| 140 | 217 | 136 |  68 |
| 103 | 123 | 159 | 161 |
| 186 | 172 | 124 | 124 |
| 132 | 133 | 135 | 116 |
| 131 | 144 | 153 | 141 |
|
| 140 | 217 |
| 103 | 123 |
| 186 | 172 |

| 217 | 146 | 135 | 133 |
| 130 |  87 | 215 | 167 |
|  90 | 172 | 133 | 182 |
| 160 | 135 | 146 | 139 |
| 168 | 171 | 168 |  89 |
|
| 217 | 146 |
| 130 |  87 |
|  90 | 172 |

| 134 | 106 |  60 |
| 139 | 101 |  49 |
| 135 | 105 |  57 |
|  62 | 134 |  81 |
|  69 | 133 |  87 |
|
| 134 | 106 |
| 139 | 101 |
| 135 | 105 |

| 137 | 116 | 125 | 132 | 112 |
| 127 | 120 | 122 | 119 | 107 |
| 120 | 107 | 128 | 141 | 120 |
| 151 |  51 | 143 | 113 |  96 |
|
| 137 | 116 |
| 127 | 120 |
| 120 | 107 |

| 103 |  45 |
| 165 | 192 |
|  80 | 137 |
| 153 |  94 |
|  93 |  79 |
|
| 103 |  45 |
| 165 | 192 |
|  80 | 137 |

| 140 |  89 | 175 |
| 123 | 122 |  57 |
| 103 |  92 | 121 |
|
| 140 |  89 |
| 123 | 122 |
| 103 |  92 |
---
|  72 | 117 |
|  61 | 104 |
|  78 | 104 |
| 157 | 178 |
| 158 | 178 |
|  68 | 101 |
| 157 | 166 |
| 142 | 114 |
| 115 | 111 |
|  63 | 102 |
|
| 117 |  72 |
| 104 |  61 |
| 104 |  78 |
| 178 | 157 |
| 178 | 158 |
| 101 |  68 |
| 166 | 157 |
| 114 | 142 |
| 111 | 115 |
| 102 |  63 |

| 155 | 154 | 154 | 150 | 150 | 151 | 154 | 152 | 152 | 153 | 151 | 153 | 148 | 152 |
| 160 | 159 | 184 |  89 | 130 | 133 | 123 | 133 |  84 | 175 | 129 |  76 |  94 | 131 |
|  79 |  79 |  52 | 150 | 109 | 103 | 115 | 103 | 155 |  64 | 109 | 165 | 145 | 106 |
|
| 152 | 148 | 153 | 151 | 153 | 152 | 152 | 154 | 151 | 150 | 150 | 154 | 154 | 155 |
| 131 |  94 |  76 | 129 | 175 |  84 | 133 | 123 | 133 | 130 |  89 | 184 | 159 | 160 |
| 106 | 145 | 165 | 109 |  64 | 155 | 103 | 115 | 103 | 109 | 150 |  52 |  79 |  79 |

| 195 | 131 | 133 |  64 |  59 |
|  62 | 127 | 126 | 190 | 200 |
| 202 | 129 | 130 |  58 |  53 |
| 196 | 130 | 130 |  61 |  57 |
| 128 | 123 | 132 | 132 | 126 |
| 195 | 127 | 124 |  60 |  57 |
|  58 | 126 | 130 | 197 | 201 |
|  57 | 121 | 126 | 197 | 203 |
| 201 | 131 | 130 |  58 |  54 |
| 206 | 130 | 133 |  55 |  50 |
|  59 | 120 | 127 | 193 | 201 |
| 194 | 123 | 126 |  61 |  57 |
|
|  59 |  64 | 133 | 131 | 195 |
| 200 | 190 | 126 | 127 |  62 |
|  53 |  58 | 130 | 129 | 202 |
|  57 |  61 | 130 | 130 | 196 |
| 126 | 132 | 132 | 123 | 128 |
|  57 |  60 | 124 | 127 | 195 |
| 201 | 197 | 130 | 126 |  58 |
| 203 | 197 | 126 | 121 |  57 |
|  54 |  58 | 130 | 131 | 201 |
|  50 |  55 | 133 | 130 | 206 |
| 201 | 193 | 127 | 120 |  59 |
|  57 |  61 | 126 | 123 | 194 |

| 134 | 185 | 139 | 152 |  52 |  97 | 141 | 116 |  84 |
|  97 |  50 |  96 |  79 | 187 | 142 |  97 | 121 | 154 |
|  94 |  42 |  92 |  73 | 194 | 146 |  96 | 119 | 157 |
| 101 |  62 | 102 |  84 | 182 | 145 | 106 | 123 | 152 |
|  92 |  40 |  90 |  72 | 191 | 143 |  93 | 117 | 154 |
| 134 | 186 | 137 | 153 |  39 |  86 | 135 | 111 |  75 |
|
|  84 | 116 | 141 |  97 |  52 | 152 | 139 | 185 | 134 |
| 154 | 121 |  97 | 142 | 187 |  79 |  96 |  50 |  97 |
| 157 | 119 |  96 | 146 | 194 |  73 |  92 |  42 |  94 |
| 152 | 123 | 106 | 145 | 182 |  84 | 102 |  62 | 101 |
| 154 | 117 |  93 | 143 | 191 |  72 |  90 |  40 |  92 |
|  75 | 111 | 135 |  86 |  39 | 153 | 137 | 186 | 134 |

| 117 | 138 | 115 | 124 | 131 | 125 | 192 | 120 | 146 | 140 | 122 | 134 | 145 |
| 122 | 108 | 130 | 149 | 116 | 152 |  88 | 130 | 107 | 104 | 120 | 112 | 113 |
| 116 | 123 | 121 | 146 | 117 | 147 | 140 | 126 | 121 | 119 | 110 | 116 | 124 |
|
| 145 | 134 | 122 | 140 | 146 | 120 | 192 | 125 | 131 | 124 | 115 | 138 | 117 |
| 113 | 112 | 120 | 104 | 107 | 130 |  88 | 152 | 116 | 149 | 130 | 108 | 122 |
| 124 | 116 | 110 | 119 | 121 | 126 | 140 | 147 | 117 | 146 | 121 | 123 | 116 |

| 114 | 193 |  74 |  63 | 112 |
| 145 | 215 | 104 | 192 | 102 |
|
| 112 |  63 |  74 | 193 | 114 |
| 102 | 192 | 104 | 215 | 145 |

|  56 |  70 | 174 |  72 |  94 |
| 121 | 107 | 124 | 136 | 112 |
|  77 |  80 | 187 |  59 | 105 |
| 160 | 201 |  86 | 177 | 135 |
| 198 | 192 |  90 | 188 | 142 |
|  68 |  68 | 181 |  96 |  96 |
|  61 |  43 | 182 |  85 |  83 |
|
|  94 |  72 | 174 |  70 |  56 |
| 112 | 136 | 124 | 107 | 121 |
| 105 |  59 | 187 |  80 |  77 |
| 135 | 177 |  86 | 201 | 160 |
| 142 | 188 |  90 | 192 | 198 |
|  96 |  96 | 181 |  68 |  68 |
|  83 |  85 | 182 |  43 |  61 |
